One turning vector, and how many ticks it has turned
The counts run from 0 to 323.
[ 10 -13   9 -13   1  -8  12   0 -12  19 -10 -32   5 -19   3   5  -5   5
  26  12 -15  17 -18 -16  14   2   5  20   2  -8   4  -8 -23  -1 -17  20
 -30  23 -13  13   7  -7   5 -11 -27  20  -5  26 -22  -5 -49  -2   9  14
  -2  -8 -16   9  -5  10 -38 -16   1 -17  -3  32  27  -3  17]	298
[  3 -24   6   8  19  -6  11  16  -6  30   9 -28  -2  -7  -5   2  -6  14
   6 -13  -9  28  -5 -14  66   4  13  22   0 -12  21 -10  -9  -7 -14  11
  -6  36 -12  23  10   1  11   5 -23 -12   7   3 -16  -7 -23   7   9  13
 -14 -13   7   1  -1   9 -22 -12  13  -2   8  18  21  12  13]	295
[  8 -15  19  19  25  -3   3  19   5   4  -5 -17   4 -29  10  -6  -1  15
   2  10   6  29  13 -22  53  -1   5  15  -9 -15  16 -16 -10   0  -4   3
  -6  22  -3  38  -1  20  -2  13 -21 -27 -12  -8 -28 -21 -17   0  17  13
   1   0  -1  -5   0   3 -17  -8  15   1   9  26  20  18  15]	82
[-16 -25  31  24  20  -4   3   0   1   9   7 -24  -6 -37  11  10  -1  15
  19 -12  13  30 -16  12  19  12   3  -3  10 -13  -9 -19   8  11 -15  -3
   7  40 -25  15  -5  -3  -6   1 -33 -20  -2  16 -12 -15 -13  20  19   6
 -19 -11 -13  -4  10 -19   7  14  22  11 -15  19  14   5  12]	271
[ -2 -13  30  16  13   0 -11  15   4  13   3 -21 -15 -36  16  20   4  24
  10   2  31  23  -3   4  41   5   8  -7 -10 -28  12 -19  12  11  -2  -3
  -6  29 -13  12   7  18   4   8 -32 -21  -7   8 -13 -26 -17  15  -2   1
 -13  -9  -5   2   2 -11  -8  18  19   2  -7  28  20  13   8]	62
[  8  -5  16  12   9  12  11  12  -5  12 -14 -30   3 -28   5   2  -5  10
  29  20  12  32   6 -12  19  -8  -5   7 -15   6 -11 -25  -2  15 -13  11
 -16  19 -14  30  -5   4  -3  -5 -26 -10 -27  15 -25 -18 -20  -3  22  26
   2   5 -24   5   7 -10 -16 -11  10  -9  -2  21  16  15  16]	101
[  4   0   2  11   4   0 -15  11 -11  11 -10 -39  -6 -40  18  -6 -19   9
  43  25  -1  13  -1  11 -10  -2   3   2   2  11 -17   2  -2   4  -2  -9
 -13  13 -20  15   7   3 -21 -26 -35  -1 -13  19  -7 -15 -31 -12   6   9
  15 -21 -14   5  -7  -3   0   1  -6  12  11  13  29 -13  21]	265
[  4 -15  23  -8  10  -7  -2   6  -8  -5  -6 -10  11 -29   5  -6  -5 -10
  12   5 -21  25 -31  -5  -1  12  -4   9   3   1   4  -1 -21  -9 -19  24
 -21  28 -11  -8   1  -2   7  -4 -26   7  -9  24 -24  -5 -39   9  13   5
  -5 -15 -20  23  -1 -13 -31 -14  13 -14 -14  45  20  -6  19]	89
[-14 -20  24  21  29  -2 -22  25   8  -9   5  -7   3 -52  13   8 -12   7
   3  -3   9  27  -2   5  15   6  -1   1  -7  -2   5 -13   4  -9   6  -2
   9  34 -24  15 -14   2 -16   6 -20 -30  -2  12 -17 -33   2  10   9   0
   4 -32  -1   2  -4 -24  17  17  14  17  12  16  19  -5  16]	58
[  8  -7  18  18  -4 -10   1   1  -1  -4 -14 -18   1 -42   6   1  -6  22
   7   6 -10  -1 -21   3  -2  24  31  -2  11   7  -2   9 -24 -11 -18  -4
   4  16 -16  17  -4  -7  -1  -5 -37   1  12  22 -29  13 -41   9   0   8
 -17 -12  -6  -9  -9  -5 -16  -2   0   5   5  16  56  -9  11]	151
[  9  -5 -17  -4  15  -5 -14  31 -10  14   4 -16  -9 -24 -19   0 -25  -6
   8   4  13  23 -23  -2  15  -3   0  16 -27   8  14  -7 -13 -22  10  25
 -21  17 -28   0   4   7 -11  -4 -36 -16   4  23 -19 -23  -1  11 -18  -5
   3 -40  -6  14 -12 -12  10 -15   9   8  27  -1   6  11  11]	13
[ -3 -19  -6  -8   3 -11 -29  24 -10  16 -20 -34   1 -30  -6   3 -25   0
  24  21 -17  10 -11  17  11   8   5  12  -3   2   5  12 -12 -20  -4   4
 -13  19 -14   1   2  -2  -9 -30 -28   6 -10  18 -15 -22 -23 -25  18   1
  14 -28 -13  16 -20   2 -15   3   2  19  27  11  32 -11  23]	52
[  1 -20  33   3  10  13  23  16   4  11  -1 -15  -4 -28   2 -10  -3  12
   1 -10  -5  29 -33   3   9   6  -1  13  10  -4   1 -16 -15   5  -4 -10
 -16  13 -16   1   8  -3  19  -3 -57  -8  -8  13  -9  11 -26   3   5   0
 -15 -20 -14  26   2 -14 -24  -8  13  21 -15  35  13  -6   0]	107
[-16 -32  -3 -11  14 -24 -16  11 -12  20  -4 -21  -4 -23  -4  -1 -12 -12
  19   4 -24  21 -11   7  30  16   2  16   2  -6  15   0 -21 -28 -16  14
 -15  36  -5   1   5  -7   7 -11 -20   8  -5  14 -16 -12 -31 -14  23   4
  -1 -10 -14  21  -9   0 -22  -9   9   7   5  25  29  -2  28]	69
[  3  -9  -1  34  14   8  -9  29   5  13  -2 -14   0 -27   4  16 -18  16
   5  15  30  16  -2   6  23  -4  23   0  -5  13  -3 -13 -10 -11 -10 -14
  -4   6 -29  23   9  -9  -6  -9 -40 -25  -2  16 -28  -7  -4   1  -1  10
  -1 -26 -12  -2 -17 -15  13  -7  -6  19  21  -1  39   5   7]	18
[ -9 -20   9   0  -4 -15  -2   6 -10  22 -13 -39  -4 -27 -12  13 -14   8
  20   0 -11  15 -17  14  -5  20  26   6  -3  12  -8   0   5 -10 -19  16
   4  39 -24   2 -23 -21 -19 -27 -22   4   5  39 -23   0 -20   3  25  16
  -4 -27  -4   4 -12 -10  -3   4   8   7   8   7  31 -11  13]	153
[ -4 -18  30   1   4  -4   6  29   1  -7  -7 -14   4 -40  -1   2 -17  18
 -16 -10 -23   9 -10   4  -8  16  32   9   5  -4   4  -2   2  -9  -6   5
   9  36   1  -3 -18  -3 -11  -4 -21  -3  27  27 -24  -3 -20  16  23   8
   7 -34  18  -5  -6 -12 -12   5   8  -2  16  25  33 -27  11]	172
[  2 -14  13   6   5  -9   6  13  -2   7 -28 -21   3 -20 -13  -5 -11   2
  -9   6 -11  40  -4  -4  22  18  16  -1  -7   6   1  -6 -10 -14 -21  21
   9  23   4  11 -25  -1  -2   7 -12 -15 -13  16 -44  -8 -13   8  42  23
  -7   2 -18  10  -4  -6 -13  -8  20   4   3  22  36  16  -1]	234
[  5 -10  26  -2  -3  -4  20   6  -6   6 -18 -21   0 -19  -7  26   4  15
   1   3  12  23 -24 -10   1  15  19   4  -4   2  -3 -15 -15  -3 -26  15
  -3  19 -20  19 -19  -5  10  -5 -22  -2  -9  34 -37   1 -15  13  19  30
 -16  -4 -24   7   1 -14 -22  -5  15 -14  -6  16  35  16   4]	5
[  5  -2  -6   6  15   7   3  25  -9  -1  12 -36   2 -15 -16 -20 -10  16
  -2  22 -18   8  -5 -10  25   7  21  17  -9  25  11  -6 -14 -23   3  -1
  10   9  -8  29 -28   4 -19  -6 -50 -20  -6  18 -25 -12 -28   1  -8  12
   8 -21   0  -8 -10   4  -2  -3   4  18  18   4  32  -6  -6]	115
[  8 -16  31 -14   0   4  19  16  -2  -1 -28 -29  -2 -32 -11  -6  -3  19
  -9   0 -12  24 -27   1  -3  16  17   5  10  -5   4   0  -8  -2  -8   2
  -4   3  -5  15 -26   3  11  -1 -39  -7 -20  24 -20 -10 -23 -10  11  10
 -12   9 -24  17  -2 -15 -30  13  22  20  -9  23  27  -1  -4]	236
[ -4 -11  14   5  18  15  16  16  -4   0  -8 -41   0 -29  -6  -1 -13  19
  17  12   5  21  -5  -8  13   4   3  16  -1  11  -9 -18  -4  10  -9 -13
  -3   3 -31  44 -19  -6 -11  -6 -46 -23 -27  19 -16 -20  -5 -14   7  17
   2  -3 -16  -2  -2  -7  -3   3   8  21   3  -6  17  -3   4]	119
[  9  -3   2  29   6  11   5  35   8   7 -18 -19   3 -34   5  -6 -32  24
  -3   6  11  26   9   2   9   2  26   3  -6  14 -13  -9  -9  -9  -8 -13
   3   7  -9  16  -2  -5 -11 -13 -22 -20   0   9 -29   1   4   3  21  20
  11 -25  -4  -9 -13  -9   4 -10  -5  25  28  12  45  -7   5]	19
[  8 -20  16  -6  -7 -10   2  13   1  16 -16 -30  -3 -27  10   5  -6  20
   1   2  -8  16  -8  -3  31   7  21  12  13 -27  13   2 -11  -1  -7  -8
 -11  11   0  10  10   9  20  -8 -34   4 -13   6  -9 -12 -41 -21   1   7
 -15  -3 -14   7  -7   8 -44  -1   9   7   0  35  41   0  14]	67
[  8   6 -10   7  -1  -2   2  13  -2  14  -8 -39   4 -16 -12 -14 -24  18
   2  10 -25  12  -5   5  11   9  28  10  -1  21   8  10 -13 -16  -6  10
   5  13  -4   6 -10   1 -22 -14 -38  -4   7  20 -27   7 -34   4   9  12
   6 -31   6  -3 -16   6 -12 -16   7  21  21  10  39 -20   4]	132
[ -6 -16  30  19  25   4 -10  -3  -7 -11  14 -13   4 -47  16   4  -3   1
  26   8  17  14 -15  -9  -8  -1 -12   6  -5  10  -7 -17   1  11  -5   0
  -3  35 -34  27 -11   1 -18  -2 -30 -18  -6  22 -15 -20 -23  12  -2   9
   1 -19  -6   0  12 -26   4  10   2  -6  -1  20  15  -9  13]	287
[ 18  -4  -6 -15  -3 -23  -8  22  -6  22 -19 -35  -2 -23  -2  -6 -21   8
  -5   1 -20  22  -1   6  30   9  14  13  -4 -24  21  11 -10 -11   5  26
 -20  22   2  -6   2  26  -2   1 -19   1  10  11 -25 -18 -23  -6  10   3
   1 -13   7  10 -11   9 -32  -3  14   6  21  23  32   6   9]	48
[ -9 -32  -3  -9  27 -23 -19  21  -4  -5   1 -11   9 -24   0 -10 -17  -6
   1   4 -25  10 -21  -4  21  19   7  25   8  -4  21   9 -28 -30 -18   9
  -7  23 -12  21  -8 -13   8  -2 -26  -6   1   9 -18 -15 -31  -8  13  -3
 -13 -18  -5  10 -11  -2 -24  -9  11  14  13  24  26  -9  29]	70
[  7 -10   8  11  18   5   5  17  -2  19  -2 -22 -16 -31  -3   5 -21   5
  15 -20  18  43 -22   6  22   5 -12   9  -8 -17  -2 -16   1   6   4   9
 -20  29 -43  17   6  11  -8  10 -34 -13  -3  16  -6 -35  11  14  -2   0
 -16 -27  -1   8  13  -9   5   2  19  13   6  -7   4  17   6]	142
[ 11  -1  37  11   0   0  -2  22  -1  -2 -14 -25   4 -54  22  -8 -22  21
  -1   3   6  27  13   4   1  -5   5 -10 -17 -17   1 -11  16   8  12  11
  -5  26   5  -2  -7  28 -21  -1 -14 -15  -2  12 -18 -27 -12  15  26  11
  20 -20   8  -1   6 -14  -9   8  18   6   5  35  15  -5   5]	60
[  2  -5  16  29   2   2   2   9  11  16  -5 -25   1 -22   1  11   4  23
   8  19  30  19  -3   5  33   7  22 -13   3   9  -1 -12  -8  -5 -13  -5
   8   9  -6  21  -5  -2   0  -4 -41 -23 -18   8 -35   6 -27   7  10  12
  -7   1 -19  10 -11 -10  -7   1   8  16  -9  25  37  15  -5]	231
[  8 -16  30   7   3  -6  -3  25  -2  -1  -9   2  17 -43  14   0 -19   5
  -9  -9  -7  28  -2   3   2   2  15   2  -9  -2  -2 -12  -4 -20  -6  10
  -6  42   1 -17   2   4  -6  -9  -9  -6  16  23 -24  -2 -12  22  30   8
  14 -35  -1   8 -10 -18 -13 -14   3  -5  14  44  27 -23  15]	189
[ 30  -6  11  12   7 -12  -4  12  -7   5  -5 -22  -8 -35   8   4 -11  12
  15   4  16  23 -10 -14  20  -6  -1  14 -10 -27   9  -5 -11   9   6  17
 -33  18 -28  21  10  29  -9  15 -20  -7   1  14 -17 -33 -14  11 -15   6
 -10 -17  -3  -9   7  -2 -17  -6   7 -16  23   5  22  28  19]	162
[ -4 -19  17  -8   8  -5   2   8 -10   8   0 -32 -11 -33  -6  21  -6   9
  16  -3  15  18 -20  -1   8   8   1   6 -16 -12   3 -12  12   2   5  18
  -4  37 -34  20 -20   6 -13   7 -32  -5  -5  33 -11 -37 -12  13  -7   4
 -10 -17   1   5  10 -15  -3  20  19  -7   5  -9   9  14   4]	158
[ 13   1  -9  10   6  -7 -19  34  -4   4 -22 -25   0 -40   3  -3 -40   5
  11  16   1  23   6   8   3  -3   5   3 -15  11 -10   2  -3 -14  -7   4
  -8  11 -14  13   1   3 -27 -15 -17  -9  -1  14 -23 -23  -4 -13  23   8
  18 -30  -7   3 -11  -7   7  -6  -1  17  33   0  37  -5  20]	36
